In the data rows, the value 128 means zero.
Here are some points:
136 52 140 122 89 116 176 63 87 192 125 125 144 152
105 219 139 120 138 151 47 197 181 111 134 125 78 100
52 224 150 112 200 108 121 130 123 49 89 180 137 69
157 221 120 96 49 150 47 186 168 166 158 74 76 115
147 151 136 130 85 154 69 168 165 174 147 82 101 118
87 147 110 149 187 64 101 122 129 117 156 184 150 81
136 127 106 150 121 125 104 139 149 147 130 115 148 118
58 204 150 147 239 81 91 132 129 54 117 210 140 57
62 174 123 160 228 84 123 106 126 67 124 205 161 66
99 87 91 139 181 71 182 117 98 85 123 164 183 134
146 56 109 125 112 112 209 72 87 158 122 130 170 155
144 79 114 126 72 120 187 54 88 191 116 103 164 154
149 187 124 102 67 146 73 150 151 195 164 78 94 128
165 111 138 117 63 168 95 155 143 189 140 80 100 143
101 234 146 114 145 146 95 128 136 87 114 129 101 98
173 108 125 98 39 149 100 173 142 188 153 59 99 154
167 114 147 87 35 175 114 173 138 155 121 59 80 183
177 42 130 146 41 159 129 119 131 200 124 62 125 164
117 93 117 156 161 124 147 149 127 76 120 119 153 144
202 47 147 145 34 172 125 98 130 202 152 68 98 169
192 87 120 116 15 172 125 134 133 217 139 56 107 179
185 103 148 113 56 199 123 169 150 136 122 53 92 174
133 73 106 142 109 129 144 131 121 155 140 97 157 156
151 98 138 114 110 157 154 133 132 128 110 114 126 152
162 37 105 125 118 108 255 41 69 135 110 143 179 168
92 181 161 139 188 140 91 122 151 115 119 164 114 81
182 26 120 117 76 168 183 138 122 157 125 103 118 198
111 228 148 126 165 157 52 152 167 117 157 126 78 100
99 129 98 88 162 95 203 118 91 91 111 178 171 127
130 137 134 99 84 110 84 139 133 200 159 121 102 122
117 220 131 134 140 136 82 123 144 100 146 134 97 96
145 74 69 144 120 105 207 90 92 132 115 127 188 153
142 150 140 99 75 132 106 112 126 185 138 103 112 131
175 77 138 101 54 147 154 117 111 147 119 70 120 182
117 90 158 121 124 136 151 116 109 114 108 129 121 153
178 71 138 155 73 151 78 151 152 168 176 71 90 162
127 182 125 106 83 147 90 184 158 139 116 99 116 106
127 144 150 129 97 135 100 107 125 158 126 129 107 110
114 144 144 116 154 149 127 150 150 107 111 161 107 120
145 131 119 108 67 107 91 124 133 219 161 117 115 113
159 146 109 117 53 148 92 173 146 161 145 60 113 143
154 139 151 108 102 185 114 154 153 131 117 99 94 148
157 52 146 125 101 142 173 121 111 130 113 122 126 153
127 56 118 145 138 119 174 126 108 123 107 134 163 158
169 66 122 160 108 153 120 158 146 128 140 69 133 164
98 189 152 120 206 103 96 152 141 51 135 191 95 100
123 104 94 167 141 126 133 146 136 110 117 112 158 130
139 81 99 155 128 123 145 117 116 151 141 117 159 142
161 108 142 102 99 156 106 172 139 150 156 94 91 164
122 19 95 143 178 85 210 109 92 110 129 163 187 157
136 67 140 148 112 120 130 115 117 153 132 118 137 139
118 239 145 88 129 122 70 162 153 113 144 149 70 102
101 135 122 143 198 78 141 116 116 78 132 186 154 97
117 135 109 131 160 88 152 88 104 128 140 150 160 115
178 64 105 119 62 129 159 101 115 210 153 90 136 168
117 17 125 118 146 81 239 39 59 150 130 183 180 155
97 159 137 115 142 118 105 184 143 83 108 142 121 114
116 189 164 147 141 143 42 153 164 124 138 120 79 102
113 100 116 165 183 87 124 109 119 100 155 155 148 122
102 115 157 136 175 121 178 69 96 101 101 161 155 117
148 79 134 151 136 153 165 100 112 150 109 120 155 140
64 163 150 146 231 107 140 102 124 78 103 208 151 89
141 73 124 134 120 158 166 145 128 111 104 102 139 172
85 82 115 133 209 102 199 106 97 101 112 179 177 139
147 147 128 139 107 137 78 128 143 177 167 96 103 127
136 147 134 129 77 147 102 147 142 144 114 68 118 145
147 122 126 114 85 123 135 104 105 156 135 115 119 144
132 89 119 139 152 115 147 136 132 110 128 142 141 124
100 157 128 115 169 112 177 108 103 65 93 166 159 112
125 242 144 110 108 185 64 189 176 102 119 81 77 113
144 137 108 118 112 157 159 149 133 77 117 109 122 154
62 193 106 147 208 78 119 138 120 34 106 184 158 77
141 96 101 111 104 101 191 90 89 125 126 140 154 144
170 120 134 117 59 149 102 126 134 191 155 73 100 151
144 114 147 114 123 124 105 126 128 169 157 127 102 138
151 84 109 130 114 130 148 119 115 175 143 109 147 158
145 104 143 136 102 138 129 109 123 136 115 108 130 136
161 85 122 160 95 157 105 142 141 164 145 80 124 148
184 39 94 133 85 140 156 135 121 180 152 88 144 181
120 154 121 92 136 113 131 133 124 134 147 153 111 143
123 38 125 130 164 97 226 59 79 120 97 172 189 149
139 16 101 177 152 78 207 54 72 141 121 155 205 133
97 210 131 141 193 145 104 151 153 44 117 154 109 100
136 149 149 124 112 137 90 130 137 147 145 106 95 139
99 57 85 175 175 84 177 97 99 114 125 155 202 127
122 86 85 163 151 106 161 141 121 75 118 131 174 131
108 237 140 139 113 130 61 130 140 93 111 110 100 84
133 176 80 138 108 124 142 118 126 134 109 115 158 123
166 130 136 73 53 134 120 140 128 179 153 100 82 165
152 63 135 108 135 100 165 117 103 126 155 156 122 170
155 133 154 165 108 158 64 142 156 146 131 100 104 104
125 166 153 126 120 163 68 188 168 124 128 103 94 114
138 67 131 128 140 141 179 112 122 133 128 146 137 154
82 163 164 164 182 98 80 117 138 105 111 176 127 72
112 156 157 142 168 110 93 154 148 58 120 158 104 102
152 137 126 153 99 162 77 159 156 153 143 85 108 122
93 163 150 94 162 116 164 125 101 66 91 175 134 109
117 173 96 158 167 99 128 122 131 81 122 135 154 118
134 128 119 168 101 97 91 72 125 202 156 121 144 93
139 160 89 106 95 101 128 133 124 158 150 118 140 122
159 5 135 142 116 128 178 81 106 176 129 133 152 163
148 155 140 112 119 161 82 172 158 118 142 97 90 144
142 110 115 120 63 141 130 155 130 164 115 76 146 136
94 167 128 157 187 125 111 142 139 70 109 161 137 91
132 97 92 144 109 98 139 147 114 127 124 99 174 130
122 87 131 152 187 114 166 90 117 112 137 160 152 134
120 82 143 149 162 129 123 138 134 100 120 139 131 123
140 254 132 118 114 191 50 175 188 135 143 87 69 103
88 130 159 134 190 114 178 67 94 85 96 173 156 109
126 200 150 133 147 129 60 130 147 151 163 130 92 106
98 182 126 129 158 120 84 155 151 104 127 158 112 89
188 48 132 143 34 185 152 121 131 183 110 53 120 176
107 209 135 142 157 126 95 104 140 115 115 145 133 79
123 56 104 129 185 82 201 67 82 131 146 179 177 152
115 215 149 125 128 164 48 183 168 102 125 127 76 102
120 102 100 116 149 75 164 116 108 133 136 175 153 135
106 133 119 144 201 113 164 117 117 63 116 163 153 122
108 151 146 161 179 151 119 129 146 81 112 154 127 97
87 172 131 134 190 110 160 98 111 60 92 159 156 100
103 74 95 95 149 66 170 149 104 112 140 169 153 146
149 168 149 106 78 176 59 206 170 143 132 93 64 139
139 81 101 118 99 98 186 63 89 205 139 139 166 143
144 12 91 141 139 100 219 80 88 132 141 146 181 170
123 83 138 134 180 114 187 67 91 105 132 154 143 146
122 84 96 140 125 87 190 79 86 138 110 134 186 135
130 228 104 103 98 115 78 158 149 137 149 114 110 100
115 103 122 144 163 102 154 94 107 104 137 151 149 132
79 217 152 138 170 130 62 156 161 81 115 145 102 78
150 11 120 141 145 103 194 90 106 149 136 163 152 160
144 48 114 125 93 128 230 73 77 146 89 106 187 161
163 47 139 136 108 150 153 156 120 111 113 100 129 166
122 224 176 148 136 153 0 181 189 118 146 112 56 90
79 158 135 167 225 117 153 86 120 54 114 178 157 98
156 89 144 116 84 149 135 155 130 131 123 82 116 159
70 224 147 125 206 96 85 146 142 72 121 187 115 83
177 154 107 99 44 149 127 122 127 200 155 75 109 150
113 69 125 149 190 103 192 120 100 56 93 170 175 131
176 128 153 135 68 146 64 142 164 190 167 78 77 135
176 106 127 97 63 139 140 112 124 176 141 105 109 156
155 123 136 131 96 159 91 172 154 142 142 81 98 145
144 173 141 108 58 127 50 152 157 207 163 107 91 97
102 122 110 105 199 75 150 119 114 118 163 194 137 120
134 97 120 142 146 116 132 136 134 116 137 149 131 128
133 75 121 101 80 100 217 42 49 178 98 155 173 134
94 140 115 173 207 94 140 94 118 71 124 162 170 98
144 174 143 129 113 179 85 169 167 117 137 100 88 130
105 199 157 104 102 140 59 179 160 114 122 113 81 95
130 12 138 143 151 121 207 81 97 129 108 159 154 161
124 222 130 131 134 140 80 124 147 109 150 130 92 101
182 71 112 126 77 120 154 90 112 185 153 102 137 164
91 171 108 161 207 128 118 174 158 38 104 161 145 95
173 91 121 105 36 156 124 151 139 203 135 63 109 168
142 172 129 119 93 165 87 183 164 140 117 103 103 111
87 191 138 122 174 114 74 177 154 89 132 158 101 102
83 188 144 149 197 105 103 113 127 80 116 174 138 75
159 134 148 80 53 154 103 139 139 205 157 92 76 152
139 79 133 147 126 129 185 42 84 166 114 132 167 134
99 143 133 121 189 94 118 136 132 93 128 172 139 110
126 127 123 131 137 137 128 145 140 113 114 132 137 122
125 188 142 158 115 132 56 127 156 149 137 93 105 106
90 166 107 117 183 76 146 119 120 99 125 187 153 94
124 86 113 127 117 124 177 127 112 119 94 130 162 142
175 105 100 129 43 139 99 162 145 176 141 65 118 149
130 150 148 112 130 150 107 168 151 99 123 132 91 126
103 207 121 132 155 141 87 170 161 106 128 123 119 98
97 133 105 161 216 105 134 159 140 46 113 179 156 100
127 49 89 122 140 105 255 68 69 113 98 144 197 172
143 89 144 167 101 141 100 123 135 148 117 100 124 125
152 140 163 141 115 179 79 147 168 140 146 99 80 133
124 167 113 138 157 95 119 95 128 124 141 147 145 103
111 116 134 136 151 110 109 153 141 116 131 143 127 112
93 195 155 127 198 131 130 101 133 81 117 178 116 85
151 168 179 111 82 175 78 137 160 169 131 112 63 113
108 118 110 145 145 101 149 103 113 122 128 139 164 119
67 240 136 144 240 80 84 104 128 87 145 200 133 64
86 241 144 145 169 139 58 143 159 88 118 140 104 76
107 136 135 129 138 129 156 82 114 147 105 148 148 107
115 214 140 120 137 150 85 137 150 117 138 120 96 107
124 103 118 137 156 109 157 126 120 76 102 145 160 129
168 97 135 102 48 165 148 108 110 178 130 69 112 174
141 184 146 127 104 159 86 147 156 136 126 103 94 110
88 204 119 137 169 139 128 133 138 76 80 153 153 85
141 72 97 116 130 111 190 99 99 144 153 126 159 170
141 49 102 138 140 85 211 92 95 99 117 160 169 145
112 106 119 137 159 96 143 112 109 133 131 165 158 116
145 125 132 114 89 136 103 152 146 156 138 95 110 133
173 65 157 121 93 165 143 102 118 159 149 88 94 176
101 176 98 169 197 103 119 126 141 85 121 176 156 85
160 87 135 85 37 162 140 129 122 222 136 85 99 186
107 68 120 125 175 83 193 55 77 127 149 172 165 150
130 53 98 164 155 96 192 70 93 126 139 138 186 144
147 114 117 155 113 144 108 139 138 151 142 96 130 131
153 20 124 152 87 125 170 79 99 186 140 113 151 162
90 177 103 148 216 89 123 143 133 45 127 178 151 95
97 151 128 142 181 93 120 128 126 62 136 171 131 101
122 197 136 113 147 125 111 128 140 103 124 153 110 99
63 203 139 135 222 79 116 108 123 68 116 207 140 63
127 51 103 149 135 120 215 88 90 120 84 136 189 156
104 159 126 152 148 127 83 143 146 118 128 139 121 94
99 246 143 108 171 136 65 167 155 83 150 151 83 95
106 251 149 137 140 152 41 183 169 81 117 96 93 86
152 50 91 129 88 102 175 105 98 158 139 110 155 170
128 206 126 118 134 163 48 228 189 91 145 108 74 115
121 133 163 163 190 145 87 182 166 50 124 142 104 103
100 153 102 149 170 90 157 73 102 122 128 147 173 105
174 15 144 112 65 140 198 71 99 212 130 121 132 175
122 147 123 118 135 121 109 143 139 140 150 125 117 130
Then 16 other points, each followed by its number:
112 76 135 93 111 106 188 117 84 115 99 152 151 142 0
111 152 138 124 154 150 149 133 133 103 101 135 139 117 1
176 37 109 118 65 148 183 128 112 189 119 96 150 172 2
172 88 127 94 41 139 128 138 129 207 154 86 103 166 3
101 229 132 120 162 135 76 170 156 78 138 140 98 91 4
137 71 133 121 145 132 186 74 108 156 151 153 137 159 5
105 149 137 116 143 135 132 153 133 90 99 156 114 122 6
93 178 115 121 192 113 127 151 142 68 112 180 141 97 7
178 61 114 109 53 136 151 123 116 184 155 88 124 179 8
102 192 89 123 173 88 153 111 112 84 129 158 161 108 9
161 63 133 121 59 132 149 80 98 204 136 109 123 155 10
118 185 101 111 152 96 95 171 152 115 155 163 115 96 11
77 197 139 135 166 87 86 113 128 111 130 162 128 76 12
101 133 165 136 170 133 161 81 109 101 102 155 146 109 13
170 121 121 130 84 163 87 178 160 140 155 81 88 156 14
129 156 165 119 112 142 75 152 148 126 141 106 80 120 15
Which of these numbered points is nearest to each point below, ignoring the 2 directions in which the first points spread most? Its number follows each.
160 103 123 116 74 161 131 157 140 169 120 93 124 145 > 2
157 95 115 136 108 156 158 109 125 144 144 113 130 155 > 4
159 85 146 126 56 142 114 100 117 198 138 101 105 143 > 10
109 179 156 130 178 153 109 121 155 109 148 162 97 108 > 5
146 141 131 112 105 140 93 162 145 152 157 101 97 144 > 8
134 216 151 129 99 215 75 186 181 100 95 73 81 123 > 1
126 203 159 102 88 174 40 232 184 102 113 87 63 120 > 6
139 154 151 111 139 158 116 120 133 129 145 135 87 125 > 5
131 77 103 109 133 100 224 78 80 115 111 159 166 161 > 4
116 124 150 118 135 125 137 83 119 167 131 171 115 112 > 10
92 165 110 120 198 107 142 146 130 65 113 185 147 104 > 7
151 155 105 97 91 118 90 177 158 166 167 125 99 126 > 11
94 187 92 109 194 68 121 159 135 89 148 202 140 86 > 11
134 53 142 121 90 121 167 71 94 187 124 130 139 147 > 10
138 81 121 109 110 142 193 113 106 145 111 114 152 160 > 1
146 94 166 110 58 157 110 103 124 199 130 97 93 143 > 10
81 172 125 114 202 84 137 122 120 92 130 199 139 91 > 3
74 147 114 160 221 101 159 116 121 71 99 184 186 84 > 2
162 154 115 100 76 139 75 188 167 178 167 109 80 129 > 11
140 35 110 154 182 109 188 126 114 86 125 162 161 158 > 14
128 152 161 131 112 148 85 108 136 152 122 127 107 110 > 10
153 78 73 119 113 86 217 77 88 151 135 127 181 162 > 9
126 129 101 120 134 118 149 133 118 120 141 127 138 135 > 4
163 128 116 122 86 145 119 140 124 149 140 88 120 146 > 4
172 69 95 135 102 134 144 155 134 149 158 87 132 176 > 14
102 64 97 113 152 74 204 123 87 102 105 163 182 151 > 7
165 67 123 98 40 132 126 139 133 219 156 93 112 161 > 3
118 58 123 94 142 88 240 79 58 111 95 169 180 152 > 0
76 189 150 132 206 90 120 109 117 67 104 199 139 63 > 10
103 121 149 98 128 121 149 138 107 95 96 151 130 119 > 0
124 227 171 103 147 163 35 175 176 114 167 132 41 104 > 5
163 82 114 142 110 135 179 93 107 142 126 104 149 159 > 4
123 126 121 100 111 119 133 125 119 165 140 135 125 126 > 3
116 165 107 129 144 134 133 123 117 102 127 113 137 132 > 4
156 94 150 122 86 140 116 125 128 160 144 89 101 153 > 15
113 159 156 106 124 151 82 185 159 114 124 142 78 123 > 6
130 144 89 108 166 101 147 129 131 138 168 159 137 130 > 11
182 123 132 88 52 170 122 130 133 182 141 79 93 167 > 4
124 133 80 137 129 109 177 81 97 149 123 120 185 131 > 9
146 105 121 154 141 123 101 168 160 111 143 124 121 127 > 14
121 78 120 84 146 91 241 76 66 97 109 166 159 166 > 0
160 98 166 131 62 160 124 105 116 166 106 89 112 136 > 13
149 104 118 94 96 136 150 133 110 130 138 91 122 179 > 4
143 173 122 112 104 137 85 168 155 137 147 114 95 122 > 8
109 120 131 131 122 90 124 91 106 157 135 137 138 118 > 12
88 203 177 143 193 131 77 103 144 118 130 174 105 68 > 10
111 134 114 114 161 92 184 93 87 83 121 162 162 128 > 4
111 144 145 119 137 106 146 113 112 97 108 148 139 109 > 0
174 67 129 161 99 161 106 177 148 124 134 68 120 160 > 14
136 90 98 150 113 89 142 78 101 175 136 115 177 129 > 12
137 181 168 99 131 164 59 158 163 138 169 121 49 126 > 5
108 98 150 148 168 129 158 80 108 105 99 139 159 128 > 13
116 67 108 150 196 83 192 79 99 104 144 175 177 138 > 8
142 130 153 108 93 179 86 210 172 110 111 95 80 151 > 6
112 138 117 161 145 87 128 78 109 141 132 131 161 117 > 12
173 45 156 123 69 148 138 122 115 158 126 98 106 161 > 15
121 73 73 126 132 70 183 114 92 151 139 145 186 139 > 11
96 202 153 142 155 127 58 129 152 130 135 153 100 75 > 10
125 69 96 143 151 74 180 88 93 127 138 155 175 132 > 8
142 141 128 120 55 160 85 187 156 160 119 65 117 123 > 2
98 193 134 111 137 116 106 150 118 85 105 137 125 105 > 0
184 160 140 95 77 179 101 150 157 145 151 86 72 159 > 4
113 128 137 100 126 106 113 137 123 159 150 145 120 120 > 3
140 174 163 109 131 171 91 135 153 125 148 121 67 126 > 5
120 129 135 111 174 111 133 107 116 123 163 165 111 128 > 5
142 162 151 122 98 172 105 142 146 118 111 82 99 129 > 1
94 214 164 108 176 142 91 147 156 84 123 162 87 97 > 5
178 67 123 101 91 164 188 101 111 175 146 99 118 188 > 5
105 94 132 110 139 99 197 79 78 126 106 148 170 139 > 0
190 51 122 141 61 175 115 179 153 161 139 66 101 176 > 14
124 221 130 152 105 126 27 152 168 147 137 121 98 69 > 12
93 143 106 122 183 57 162 57 83 122 136 177 181 112 > 12
113 181 88 128 171 86 157 109 118 92 129 155 159 110 > 9
79 147 129 121 212 78 156 107 107 84 125 196 158 98 > 3
180 58 93 164 113 155 164 120 127 133 140 75 150 181 > 14
150 153 136 124 77 152 88 154 138 143 134 67 105 141 > 4
156 71 118 134 105 129 159 101 117 156 145 130 130 151 > 8
141 29 115 143 136 139 210 117 106 93 91 146 163 159 > 6
148 188 144 121 89 187 62 195 175 143 119 89 84 110 > 2
87 213 87 146 181 105 144 100 112 97 105 149 183 86 > 9
135 207 128 110 93 140 44 183 174 139 167 105 76 108 > 8
140 141 123 115 116 148 129 156 138 111 118 118 112 147 > 7
104 225 90 116 111 116 91 143 139 145 130 112 140 102 > 9
141 87 150 145 101 138 105 131 131 154 132 102 115 135 > 15
190 76 90 94 81 134 146 142 135 201 186 97 112 183 > 11
135 197 166 118 140 180 93 134 159 100 139 126 71 124 > 5
106 63 84 173 162 90 188 98 99 120 101 144 212 121 > 2
97 148 90 128 154 89 189 80 88 119 105 164 194 112 > 9
82 156 122 154 178 79 137 91 109 99 111 175 166 77 > 12
184 17 130 141 68 164 143 151 138 166 139 77 119 179 > 14
91 106 132 139 190 118 193 88 99 74 91 165 165 129 > 1
116 183 134 132 128 179 102 174 162 94 95 96 110 134 > 1
79 216 150 165 210 125 119 82 119 72 92 176 150 55 > 13
103 130 114 178 214 104 126 160 134 33 108 153 166 100 > 14
108 96 129 124 173 127 167 116 109 121 122 176 143 141 > 5
104 202 193 132 144 159 18 188 176 105 128 126 62 81 > 15
140 75 160 135 124 128 140 116 113 125 117 138 121 135 > 15
131 185 88 137 112 129 132 127 131 129 111 115 150 119 > 9
174 34 71 124 62 108 196 114 100 170 129 101 169 174 > 7
105 109 75 133 150 63 190 92 84 118 118 151 196 125 > 9
110 22 150 142 185 97 206 82 90 105 108 178 169 139 > 15
154 66 149 155 142 151 116 169 150 93 135 111 113 141 > 14
150 233 133 167 132 199 31 194 201 85 139 67 73 113 > 14
109 188 94 116 199 96 127 140 141 103 164 181 131 105 > 11
105 137 132 95 144 107 144 122 113 131 137 148 125 128 > 3
139 4 164 132 135 123 190 93 100 144 119 146 143 163 > 15
107 115 108 143 167 65 151 98 95 74 113 162 174 111 > 8
186 36 124 137 58 166 143 130 130 176 141 71 110 192 > 14
99 84 109 116 162 97 206 104 87 96 96 183 170 139 > 6
125 72 90 126 119 78 151 106 107 183 166 139 163 137 > 11
125 116 158 158 190 142 105 173 156 53 123 141 113 112 > 14
117 98 106 114 135 85 147 136 121 135 152 148 146 137 > 11
106 55 125 149 190 114 195 100 103 128 109 173 181 129 > 2
150 139 135 97 55 145 81 168 159 188 152 98 88 130 > 3
141 45 124 130 94 106 172 65 86 185 135 140 148 148 > 10
140 191 113 105 149 134 85 169 166 133 176 140 87 120 > 11
119 84 85 107 139 86 238 64 65 128 113 149 191 153 > 9
128 138 118 148 155 107 120 121 128 98 150 146 129 115 > 8
144 172 131 144 149 134 91 165 150 64 142 107 107 122 > 14
161 126 140 122 53 160 121 96 120 196 124 82 109 143 > 10
95 118 143 122 149 123 160 120 110 96 87 161 147 121 > 6
124 173 162 142 130 155 49 159 167 122 155 110 77 114 > 15
134 137 171 149 122 183 94 127 151 139 115 104 95 133 > 13
168 40 186 127 85 179 116 145 145 166 130 93 82 160 > 15
153 87 134 115 69 145 134 108 119 212 137 108 119 157 > 10
149 182 153 140 94 175 78 134 146 147 122 88 98 108 > 13
71 173 116 167 237 93 105 150 141 36 119 188 152 78 > 14
82 206 99 147 179 85 103 114 134 108 112 182 170 58 > 12
118 224 94 139 128 134 108 139 146 108 108 121 140 103 > 9
164 150 136 101 60 176 100 137 142 182 151 69 83 157 > 4
114 93 133 109 157 93 169 103 102 128 138 165 149 134 > 3
172 164 122 162 86 184 50 189 187 132 137 65 89 128 > 14
173 45 168 110 70 172 118 151 138 179 145 82 77 189 > 15
138 166 147 142 136 158 79 171 168 99 139 104 91 119 > 14
130 127 147 131 149 113 153 67 95 120 123 153 135 119 > 10
147 162 137 103 75 148 111 146 136 133 122 98 96 131 > 4
151 32 179 129 107 151 148 123 128 145 120 113 109 158 > 15
162 9 114 138 111 147 215 120 102 116 98 126 161 177 > 6
162 83 116 101 81 151 124 172 148 191 156 102 106 165 > 7
117 140 98 110 131 73 152 65 86 159 157 161 146 125 > 12
156 146 153 118 49 186 104 148 142 157 116 60 101 139 > 1
125 152 123 125 123 114 104 140 142 128 149 130 119 114 > 8
126 153 121 113 112 115 145 121 116 111 115 132 129 121 > 4
110 169 96 122 116 96 151 105 107 128 100 143 161 109 > 9
148 93 145 92 69 132 113 131 122 207 158 107 102 148 > 3
142 32 87 149 142 124 199 128 112 110 114 123 176 171 > 14
141 166 133 118 55 168 72 191 161 153 118 60 107 116 > 2
126 110 105 112 127 89 160 105 96 152 136 148 157 131 > 3
119 111 102 128 160 76 150 108 106 136 148 178 162 104 > 11
139 215 124 113 119 154 59 210 174 94 140 104 82 111 > 7
68 215 154 127 190 99 92 128 134 74 116 178 115 65 > 10
141 150 99 131 97 129 109 161 149 125 126 111 125 118 > 7
117 80 110 132 120 112 178 104 107 146 100 142 165 143 > 2
163 132 131 113 67 173 112 168 157 162 118 84 110 135 > 2
79 187 125 137 214 109 108 115 134 110 141 172 136 88 > 5
123 136 96 115 133 117 179 90 97 139 128 137 157 134 > 9
151 20 115 123 119 97 193 84 94 153 160 143 148 171 > 8
158 157 154 138 67 164 67 139 148 184 125 91 95 104 > 10
115 85 98 130 184 89 199 59 81 143 150 166 179 146 > 5
93 173 125 103 147 105 82 202 156 87 137 147 103 109 > 7
164 134 140 126 102 179 101 173 161 119 138 87 87 151 > 14
157 157 144 127 90 153 51 145 166 182 182 103 72 121 > 5
86 180 174 132 203 140 92 150 154 63 136 154 98 107 > 15
119 143 153 99 128 148 133 138 120 106 117 133 107 130 > 6
135 189 172 130 135 150 42 173 174 83 136 112 65 106 > 15
138 71 96 133 144 64 179 81 94 154 153 173 164 128 > 11
96 154 132 134 173 121 122 150 140 89 110 149 142 101 > 2
133 123 112 122 122 131 154 143 128 132 109 136 152 123 > 2
129 49 112 136 156 107 175 134 109 113 130 146 157 152 > 14
106 81 135 146 193 128 165 117 117 124 113 166 164 121 > 2
113 133 101 104 169 84 160 115 111 106 163 184 140 128 > 11
125 136 115 113 121 104 161 111 105 109 113 139 140 125 > 4
179 97 134 74 34 136 127 133 123 204 158 90 85 178 > 3
76 186 124 114 170 71 95 122 125 136 143 184 136 75 > 12
112 164 150 157 155 125 66 142 152 116 136 133 104 106 > 15
128 150 155 111 140 150 144 98 128 128 119 141 110 123 > 13
158 60 75 109 121 94 210 114 93 136 152 133 168 174 > 11
94 145 123 126 152 82 148 86 99 118 122 161 157 102 > 12
138 128 184 140 98 171 59 149 164 144 136 109 73 111 > 15
136 113 110 152 140 152 124 177 154 92 115 112 134 136 > 14
98 55 116 160 189 64 155 90 101 132 129 174 191 114 > 12
143 198 115 102 83 130 106 102 129 172 155 103 102 141 > 9
173 99 175 126 121 197 80 210 176 103 143 90 61 159 > 14
130 183 174 116 85 143 63 129 149 176 138 105 86 95 > 10
120 208 159 101 91 147 55 141 148 178 135 130 84 86 > 10
130 117 141 113 139 145 149 133 129 96 99 143 131 139 > 6
100 110 120 142 156 121 157 126 117 96 101 147 155 110 > 2
144 162 124 91 55 138 94 153 138 185 136 91 98 132 > 3
157 136 143 133 90 178 75 172 166 134 140 84 77 142 > 14
125 246 126 119 100 150 38 199 179 111 134 84 80 100 > 4
124 105 147 119 142 132 124 145 142 133 132 130 111 135 > 15
144 96 81 126 90 105 170 99 101 170 124 124 166 141 > 9
88 215 148 123 183 109 85 124 148 119 133 185 110 83 > 10
134 60 105 144 141 79 178 66 94 170 142 158 174 132 > 12
